128 stands for zero in the data rows.
Some points, one per row:
[166, 132, 110, 140, 111, 127, 102, 107]
[126, 89, 166, 135, 219, 255, 123, 122]
[186, 54, 175, 153, 129, 255, 118, 74]
[156, 121, 141, 124, 113, 111, 107, 103]
[149, 108, 143, 104, 159, 252, 138, 103]
[92, 88, 169, 139, 255, 255, 111, 132]
[105, 147, 89, 112, 122, 109, 153, 141]
[125, 56, 133, 172, 135, 168, 95, 135]
[134, 186, 84, 117, 84, 0, 147, 145]
[104, 128, 139, 155, 144, 126, 96, 114]
[124, 193, 84, 124, 73, 0, 147, 156]
[109, 131, 118, 142, 115, 75, 99, 121]
[132, 121, 139, 109, 129, 147, 152, 126]
[118, 78, 144, 147, 163, 224, 87, 104]
[175, 63, 140, 135, 106, 225, 130, 96]
[124, 168, 132, 113, 120, 104, 144, 131]
Here are 16 more points, each followed by its number:
[154, 83, 162, 140, 166, 255, 139, 139] 0
[155, 126, 141, 98, 146, 227, 150, 106] 1
[124, 68, 153, 148, 164, 255, 102, 97] 2
[132, 103, 122, 134, 78, 62, 132, 134] 3
[122, 94, 186, 143, 218, 255, 123, 89] 4
[120, 80, 140, 159, 127, 168, 100, 129] 5
[110, 114, 155, 135, 224, 255, 130, 143] 6
[134, 137, 122, 145, 95, 115, 133, 139] 7
[160, 84, 158, 128, 116, 211, 129, 105] 8
[125, 106, 133, 137, 142, 185, 113, 114] 9
[113, 148, 104, 122, 123, 39, 124, 143] 10
[113, 135, 111, 140, 101, 43, 94, 128] 11
[138, 141, 135, 130, 151, 174, 127, 115] 12
[152, 120, 198, 135, 172, 255, 149, 109] 13
[123, 123, 122, 130, 132, 130, 109, 113] 14
[129, 183, 98, 106, 74, 0, 150, 168] 15
Which two of these numbered points are nearest to each point below, ignoring the direction in which the first points spread most? Their numbers follow each, nearest first.
[90, 152, 125, 137, 208, 190, 116, 141] > 6 4
[151, 165, 129, 95, 120, 139, 158, 106] > 1 12
[117, 81, 141, 178, 182, 255, 81, 112] > 2 9
[104, 154, 119, 111, 167, 148, 138, 143] > 6 12
[71, 142, 119, 142, 202, 165, 108, 150] > 6 10
[137, 130, 137, 126, 134, 136, 103, 108] > 14 9
[95, 148, 111, 125, 149, 73, 109, 150] > 10 14
[147, 138, 119, 120, 73, 11, 143, 152] > 3 15
[139, 172, 141, 90, 137, 176, 154, 117] > 1 13
